Each path below is one point turned by a fixed rotation once a step. After each direction that follows a path, write how fast that rotation turns it, in degrees a step (0 if it stays still).
Each turn is a multiple of 5 degrees from 10 to 175, or 0.
Each row of a path follows its step; steps can be skipped.
Rotation 1:
step 0: [ 15.4   6.3  -5.4  32.1  -3.7   6.3 -17.3  -1.2 -21.8 -26.7   1.8  -3.7
 -19.2  15.2  24.6 -33.7 -19.3  17.6   4.6  -9.8 -21.2 -11.2  25.0  -7.8
 -21.0  12.0   9.4   2.8   4.3 -29.5   0.1 -12.8  -1.5   2.7  -1.3   8.4
 -10.5  18.7  -1.3  25.7   7.2   0.8  -4.0  -7.0  -5.2  -7.2   2.9   5.2
 -10.3 -13.8 -12.5  18.8  16.8  -7.0  10.3]
step 1: [ -0.4  -0.1   2.3 -12.7  26.9  -0.4 -12.9  16.9  -3.1  -1.5 -16.1  10.7
  27.7   1.3   3.2  -5.0  -3.6  25.2  16.5  18.8   1.6 -20.4  -3.9  -5.8
   7.3   4.4  18.0  -4.8   8.6  -7.1  -5.0  -3.3   7.9  25.0   4.9 -24.2
  29.7 -25.7  -8.5   1.6   2.2  -8.2   9.1   1.8  12.7  -9.2  -1.3  -5.6
 -33.2  23.3  40.4  22.7  -1.1  -1.1  -0.6]
step 2: [-10.5  -6.6  18.6 -19.4  10.9  -0.6  22.4  -3.7   4.4 -27.8   5.1   3.9
 -17.3 -12.5  -5.8  13.4  17.3  -3.7  24.7 -26.9   8.1   1.2   9.1  -4.8
 -10.0  -3.3   5.0 -14.0 -16.5  12.6   7.8  21.7 -14.5   7.3   5.9 -17.2
  11.6  -8.5   7.3   9.8 -22.6   1.3 -19.9  27.5  27.3   1.1 -23.8  20.8
  28.1   5.3  -8.8  -1.4   4.9 -11.2  13.4]
step 3: [ 12.0   8.0  28.5  -0.6  -6.7 -12.6  18.3   5.1 -18.4  -7.3  -2.8   6.5
 -13.4 -12.2   2.3   0.4 -11.0 -19.8   5.5   5.8  10.6  31.0   4.1 -30.9
  -6.4 -12.2   7.8   8.3  12.3 -20.1  10.1 -30.1  -8.6 -17.9  12.3 -26.0
  -7.9   6.7   4.6 -15.3  16.3 -13.7   5.0 -10.4  -2.6  22.4   4.6 -13.1
  -9.3 -10.8 -17.0  -6.3  36.9  11.3  -4.4]
step 4: [ -9.7  19.1  -1.3  -3.8 -17.3  -6.0  -2.9 -13.6 -22.3  28.6   3.9   2.7
   5.2  24.5   7.9  -4.9  -8.5  20.2  -3.7  20.8   8.4   9.7   0.7  -9.9
  16.0 -11.8   9.4  -3.0  -0.3  25.6  33.5   9.1   7.1  -3.7  33.4  13.2
  -0.8  -3.9 -26.8 -28.7   6.6  17.9   4.4   4.0 -10.7  -9.4 -19.4  10.8
  -8.0  -3.5  19.4  22.4  -1.8   0.9  12.1]
step 5: [-24.2  -1.5  -8.5 -13.5  -3.9  24.4   6.2  -9.5 -13.4 -11.0  12.5 -14.0
   9.6  23.1  11.5   0.9  11.0  -8.6 -20.8 -18.7  22.1  -2.1 -12.8  -3.2
  -7.0  -5.2   9.3 -20.1 -14.6  -2.9 -18.8 -11.7  -6.7  -6.5 -23.6   5.5
 -11.2   6.0   6.5  27.0  -0.7  -2.6   6.8  -2.9 -11.5   2.1  12.6  28.6
  13.2  19.1   8.1  18.9   2.6   0.5  45.9]
step 6: [ -1.7 -18.5   2.2   6.5  -7.4 -17.1  13.4 -12.7  15.8   9.1  11.2   6.7
  14.5   6.7  -8.6   8.0  -0.7  -2.8  -7.3  11.8  10.7  -7.6  14.3  -4.3
 -26.7  -5.3  35.4  24.4  18.7  -2.7  -0.8 -32.0 -10.3  27.3 -17.8  -9.2
  11.5   4.3   2.7  11.4  20.6  23.2 -11.5  -0.1   5.7  15.2   6.0 -34.6
  12.4  29.1  -2.2  -2.2  -3.5  -5.0 -14.7]
step 7: [-14.3 -25.5   0.9  -1.9  15.6 -10.3   4.5  -0.5  -9.5 -33.8  16.1   4.7
 -13.7   2.8 -11.5   3.8 -13.1  18.9  -8.7  -8.1 -19.5  -9.0  -5.7   4.8
  17.3 -11.2  12.3  -8.3   7.7  34.5  11.0   3.0   7.1  -0.3 -13.8  16.3
   3.8  19.1 -25.1 -32.1  -0.6 -20.3   2.1 -10.7  15.6  -0.6 -28.9  -5.2
  13.1  -9.3   4.1  -7.2 -10.8  26.4 -17.1]
step 8: [-10.6 -14.6  25.8  -9.6   1.2 -10.2 -10.3  -3.6   7.6  11.5 -16.0  10.9
  -6.4   0.2   6.6 -14.5  -1.0 -26.6 -22.8  11.1  -2.6  25.7 -17.2  -1.8
  14.1 -20.5 -24.7  -8.5  26.9 -21.7 -18.1  31.3  -0.9 -17.1 -16.6  18.6
  -9.6 -10.4   9.3   3.5  -9.2  -8.4 -11.3  -6.1   2.3  19.6 -14.8   9.9
  -6.2  26.7   6.9  -9.9  11.5   5.8  17.4]
step 9: [-24.5 -20.3  -9.5  -1.6  -6.9   2.3  -2.1  -4.1  -1.3  12.5 -21.9   3.9
   9.9  -7.5  -3.2  17.8 -26.0   2.8  -4.2   0.5   1.1  12.6   2.1 -12.0
 -14.2  -6.6   4.5  34.4  -4.5 -20.9   2.6  21.2  -9.1   1.0  17.3  14.0
   3.4  -5.8  -2.4   1.8  10.3  32.7  -1.5  -5.7 -26.8 -34.3  23.3  -4.7
  33.9 -23.1  -1.5 -13.5   2.9 -11.0  -3.7]
step 10: [ -7.6 -18.4 -26.6  12.6   6.9  25.8 -12.2  17.1  -1.7   2.4  -3.7 -18.8
   3.4   2.7  -2.9  25.3   7.6 -10.4  -7.7  13.0  26.3  -8.4 -20.7  14.7
  14.4   8.4 -15.0   2.2   5.9  29.3  -7.5 -34.2  15.3   2.5  26.9  -0.7
  -4.4  26.4   8.9  -8.2   3.8 -13.4  -3.6 -12.8  26.2  -2.1  13.1   3.9
   1.8 -12.6  16.5 -16.2  -5.5   7.0   6.3]
Directions:
[ 8.5 -7.1 -6.4  0.3 -3.2 -4.3 -9.5  3.4 -4.1 -6.8  5.0 -0.9  5.1 -5.1
  0.8  4.8  6.4 -0.5 -1.3 -0.1 -0.7 -1.1 -0.3 -7.3  0.2 -0.8  4.9 -5.0
  2.6  0.3  1.1  1.7  2.5  5.0  1.5  5.3  7.6 -1.8  1.1  4.1  1.7 -3.5
 -3.1  5.4 -2.8  5.0  2.0 -2.6 -0.7  1.7 -4.5  3.8 -5.8  1.5  2.2]
70
[-2.4  9.9 -3.5  2.3  0.7 -1.5 -1.3  2.4 -0.4 -0.1  0.4 -1.2  1.6  8.6
 -1.3 -0.6  0.1 -2.8 -2.3  0.2  7.9 -6.1  3.5  2.2 -4.1 10.4  1.3 -0.1
  5.6  2.0  2.5 -4.1  3.2  5.8 -3.9  7.9 -4.1  2.4 -8.0  2.2  2.0 -0.8
  3.3  3.8 -0.5  3.8  7.9  0.1  0.4 -3.9  1.4 -1.1 -0.4 -5.2  6.3]
65
[ 3.0  2.3 -1.8  0.3  0.9 12.1  3.0 -2.3  0.3 -1.4 -1.5  5.8  7.7  8.0
  1.0 -1.6  3.4  0.1  1.0  0.1  2.5  6.8  1.1 -2.6 -1.0 -5.8 -0.5  0.1
  4.5 -1.1 -2.2  5.6 -3.9  0.9 -6.1  7.5  9.1 -6.6 -0.3  2.0 -4.6  2.7
  2.2 -1.7  2.8 -7.1  4.0  3.3 -5.4 -4.1  1.2  2.1  0.8  2.1 -0.9]
95
[ 5.3 -0.9  0.3  1.2 -4.8 -5.5  4.0  2.1  3.0 -2.8  2.5  0.8  2.0  0.0
  2.0 -1.8 -6.9 -2.9 -4.2 -1.9  3.5  0.3 -0.9 -5.2 -2.9  6.6 -4.0  3.0
 -1.0 -1.5 -1.3 -2.7 -7.8  1.8 -1.3  3.5 -2.4 -9.4  4.5  3.0 -1.9 -1.7
 -3.9 -9.7 -1.7 -1.6 -1.2 -0.4  8.0  0.3 -6.8  6.2  6.6 -7.7 -3.3]
120
[  5.7  -0.1  -2.3   3.5   1.9   2.8   1.9   0.8  -4.3  -6.2   2.6   6.7
  -0.9  -1.2   1.4   5.0   3.2   2.1  -3.2   5.4  -0.6   1.8   3.8   2.7
   2.4  -4.0  -3.2  -3.5  -0.7 -10.9  -0.7  -3.5  -0.2  -2.7  -1.4  -2.6
  -7.1   0.0  -8.9   1.0  -4.7   8.3  -3.1   3.5  -2.5   2.3   5.2   2.7
   4.5   8.5  -0.5  -5.0   3.8  -4.8  -3.5]
125
[ 2.1  2.2  4.1 -2.2 -3.7 -1.7  0.2  4.0  5.4  3.6  3.1 -5.1  5.2  4.7
 -3.6 -0.2 -3.8  3.0 -7.0  7.4 -4.6  0.1 -1.4 -2.4 -0.3 -0.1 -2.1  3.9
  0.0 -2.1  3.4  8.2 -4.1  5.5  0.7 -6.9  2.1 -6.2  1.0 -5.2  3.6  4.7
  6.2 10.7  1.3  2.6  4.7 -7.1  0.5  3.3  3.2  0.2  1.4 -0.8 -3.0]
145
Rotation 2:
step 0: [ -5.6  10.7 -24.2 -14.9  -2.5  -1.5  -0.8 -11.5  -7.6   9.2  16.6  -0.5
 -30.7  -9.5  -2.3 -10.6  -4.9  -9.7  -0.5 -14.4  -8.2 -13.0  -3.4 -14.4
  36.8   0.9  35.1  -2.7  -4.3  18.4 -47.0 -21.6  15.7  -6.9   3.8   8.8
  -4.9   9.7  11.2 -28.6 -14.5  15.7 -26.7  -3.1  27.6  10.9  -4.9   3.4
 -14.6   2.6   3.9  -6.1 -10.1 -15.6  -8.9]
step 1: [  3.5 -10.4   9.4 -12.6 -23.3 -15.9 -31.1   0.8 -15.7   3.4   6.5  27.1
   3.9 -16.4  16.7  18.1   2.7 -17.8   7.1 -12.7  26.3   7.0   4.9  13.0
  13.9  24.9 -17.1 -14.2  10.8  -9.1   6.7   5.7   2.6   8.9 -10.7  -4.2
  -4.3 -18.5  32.0   4.1  19.2  30.2   5.5 -24.5   8.2 -28.3   1.3  26.7
  21.3  -1.4  -2.8  -3.7  -9.9 -16.7 -14.6]
step 2: [ 12.3  16.9  -8.9  15.4  -6.6 -33.3   9.9  -0.5  -0.9 -25.4   1.5   1.0
   6.5   9.6   2.0  -5.5  18.8   9.6  -5.1  13.5  10.0 -23.2  -1.4  21.4
 -18.4  19.4 -12.5  -2.4  -1.4 -14.4  18.9   5.5 -19.4  17.6  43.0   6.6
 -10.3  -4.2 -15.6 -12.9   6.1  -7.1 -21.7 -13.9  21.2  18.1 -13.5  -4.3
   4.6 -30.4 -13.3  -6.7 -24.9   8.2  20.8]
step 3: [ 16.9 -24.7 -19.8  -2.1  12.1   3.9  10.4  10.4  -1.0  12.2   0.7  -1.8
  -3.0  -9.5 -16.1  -4.9  -8.2  15.0 -13.2   2.5 -18.9  -8.0   5.3  15.6
  21.7 -17.2  30.1  -6.1 -18.0  -9.0 -11.4  -0.2  24.7 -34.6  22.4  -1.0
 -20.3  14.9  -9.7 -21.1   0.3  15.5  -5.3  -7.8   1.6  38.1  -0.5  19.7
  18.6   7.3 -20.7 -11.9   3.4 -22.3 -23.1]
step 4: [  7.2 -10.8   0.3 -17.1   0.0 -11.3 -44.5  -4.5  -6.2   7.3 -10.4   0.0
 -43.5 -21.3  -3.7   8.7  11.3 -46.6  -5.4  -7.4   1.4   3.5 -13.6  21.3
  21.8  -4.9   9.4   2.7  -6.1  19.8  -0.7  -7.6  11.5  25.8  -2.5  12.1
   1.1   4.2   7.7   6.7   5.2  11.4 -11.8 -15.7  -4.7 -22.1 -23.7   6.7
   8.9  -6.8   8.0  19.9   6.6 -19.6  13.3]
step 5: [ -1.7  -4.9  -9.8  24.0 -30.6  -6.2 -13.9   8.4   4.2  19.3  28.0   5.5
  25.0   6.7   1.5  10.8  13.1   2.0  -9.6  25.4  11.9  -7.0  -2.1   6.8
  19.1  26.5 -19.2  -6.7   7.5  -8.9   5.0  -3.2  -2.5  16.5  14.3  -4.6
   9.3  -0.9   7.0  -8.6 -16.4  23.1  -6.3  -4.4  29.5  -8.2  23.3 -17.0
   0.7 -21.0 -18.2 -11.0 -19.4  -9.0  44.1]
step 6: [ 18.2   5.9   8.2 -10.8  -7.0   5.8  15.2  13.0 -24.4  19.9   7.6  12.6
   1.0   1.0 -12.9  11.2   9.2  12.7 -28.1  -4.6   4.0  15.9   7.4   8.7
 -13.2  -4.4  11.2   3.3  -2.9   9.9  15.4 -12.2  -2.0 -15.9  52.3  17.0
 -20.9  -6.4 -14.1   5.0  19.6  13.7  -4.6   6.1  -1.6  28.9   4.8   6.4
  -1.3 -13.3   3.2 -18.6 -35.6  -7.6 -34.0]
step 7: [ 16.0 -16.8 -15.9 -12.0  23.2 -31.8 -17.7   2.7  -6.0 -12.1 -20.1  16.2
 -14.4 -27.6  -8.1  -5.6  25.3 -11.2  -4.3  15.5 -11.6 -11.5  34.1   1.7
  -0.7  -0.2  34.1   7.6   0.5   2.7  -1.9 -12.1  17.8   2.1  -1.6   1.3
   5.3   6.8  -8.7  19.5  -0.8  12.3 -30.7 -10.4   2.8   5.7   7.7  29.9
  -5.5  -6.0  11.2   0.0  33.5 -11.6  11.6]
step 8: [-10.6 -16.3  -1.8  26.4 -33.6  -1.6 -14.9  17.6   3.8  -1.8   3.3   2.4
  -3.9  22.3 -20.2  35.4   7.9 -23.0  -3.7   6.8  25.6  10.2  -0.8  32.4
  12.3 -13.6  -3.0 -12.6 -15.6  -5.2 -10.3  -7.5 -12.9  20.3 -10.0  -3.2
  25.0  31.0   5.8 -13.5   6.8  22.8  -1.5  -3.7  33.5   2.3 -10.1  -7.2
  -4.1   2.1 -17.9   3.0  16.8  -8.2   5.8]
step 9: [ 25.7  20.5   3.3 -16.3 -28.7 -32.5  12.0  -2.5   5.9  25.4  21.6   2.6
   9.5  -4.4 -18.7  -6.8   5.0   2.2   4.6 -29.0  -1.2  13.0 -16.5  13.0
  18.6 -14.9 -19.6   4.5  -1.6  28.7  19.7 -16.7  -1.7  -2.1  25.3   2.7
 -15.0 -12.9  -7.9 -10.7   6.0   6.4 -13.2 -10.5   1.7   3.7  42.9 -19.2
  -5.1  -7.6   0.9 -12.3 -12.2  -3.2   2.7]
step 10: [ 28.3 -11.6  14.0 -17.9  -7.0  -8.6 -18.4   7.9 -36.2 -10.4  22.1   5.4
   6.1  -7.2  -5.2  -5.9  -0.6  -4.7 -16.6  24.4 -11.0 -11.5  24.4 -12.5
 -10.1  20.3  17.2  11.7  -2.0   0.0 -28.2 -30.3  -4.3  -8.9   4.4  17.3
 -15.8  14.3   1.0   7.2   3.6  -6.7  15.2 -18.8   9.1  20.6  20.7  41.2
   1.8  -6.5  22.7  -0.4  -6.4   3.2   9.0]
Directions:
[-1.7 -0.2  1.1 -6.0  5.7 -3.0 -6.7  7.5  2.8  5.2 -4.4 -4.8 -1.4  2.2
 -4.0 -0.5 -5.2 -5.7  1.4 -2.8 -3.6 -1.4 -2.0 -2.0  5.7 -3.5 -2.6 -7.5
 -2.1  5.3 -0.5 -3.1 -1.8 -0.6 -7.6  4.7  5.8 -2.1  2.8 -5.8 -1.4  3.3
  1.7 -1.9  3.5 -0.3  1.9 -8.4 -6.8  2.4 -5.4  2.8 -5.1 -3.5  2.9]
85
[ 3.9  1.2 -1.3 10.0 -3.3 -3.6  1.0  0.9 -1.2 -4.2 -2.7  2.1  0.3  8.0
 -8.9 -2.4 -1.7  0.7 -7.6 -5.3 -5.9  1.3 -0.6  5.5 -3.9  2.0 -2.7  4.4
  5.6 -0.7  2.8  6.4  5.3 -3.7  4.2 -3.8  0.9 -3.7  5.1 -4.6 -1.3 -1.0
  3.3  0.5  3.0 -1.9 -1.1 -6.7 -4.6  6.3  4.2 -2.7 -3.7 -2.3  3.5]
110
[ 2.1  3.0  0.7  3.1  3.1 -0.8  4.0 -0.5  3.7  3.4  3.6 -3.8  5.9 -0.1
  4.7  5.1  2.2  7.1  2.1  0.2  2.9  3.5  2.2  9.0 -2.2 10.2 -4.2 -1.0
 -9.0  7.7  5.6  0.0  0.3  2.8  1.1 -0.4  1.2  4.7 -5.0 -1.5  0.1 -0.5
 -1.6 -1.0  4.8 -3.9 -2.5 -4.7 -0.5  8.1 -6.8  1.3 -2.9  5.2  1.3]
110
[ 1.7 -0.5 -0.9 -3.0  4.9  0.5  8.1  2.8 -0.8  2.9  7.1 -9.0  2.5  5.4
 -8.3 -5.9 -0.8 -2.4  7.2 -3.6  6.0  5.4  8.1 -1.9  0.2 -4.1 -1.5 -3.1
  4.3 -2.0 -0.2 -2.0  6.3 -4.7  4.5  0.8 -2.9  2.1 -4.3 -1.9  2.4 -3.5
 -3.9  3.9  0.7 -2.6 -2.4 -0.1  5.2 -4.8  1.7 -0.8 -5.6 -1.5  3.5]
110
[ 0.4 -3.5  8.3  0.6 -0.6  3.0 -5.7 -3.1  5.9  1.5 -1.1 -6.6 13.9  1.7
 -3.6 -1.8  6.5 -1.1 -0.2  0.6 -2.6  2.5  2.0  2.8  0.0 -6.9 -3.5  2.6
  1.3  0.8 -1.7 -6.3 -5.7  2.0  0.4 -1.9 -2.9 -0.6 -0.6  2.1 -2.8  1.9
 -4.3 -0.9  3.5  2.8  0.1  2.1 -6.8  4.3 10.9  1.0  3.5  1.9 -4.2]
20
[-4.3 -2.4  2.5 -1.2 -4.8 -3.0  0.0  6.5 -2.3 -3.3 -1.4 -1.3  7.0  4.1
  1.7  1.2 -1.4 -1.7  1.4  3.6 -4.6 -4.4  3.6  5.6 -3.5  2.3  0.3 -6.3
 -2.2 -1.8 -9.9 -0.2  4.1 11.5  4.0  3.3  3.0 -5.5 -0.2  1.5  1.0 -7.0
 -0.3  2.7 -6.7 -2.9 -2.9  3.5 -3.0 -1.2 -2.0 -1.4  2.7  0.0  9.7]
125
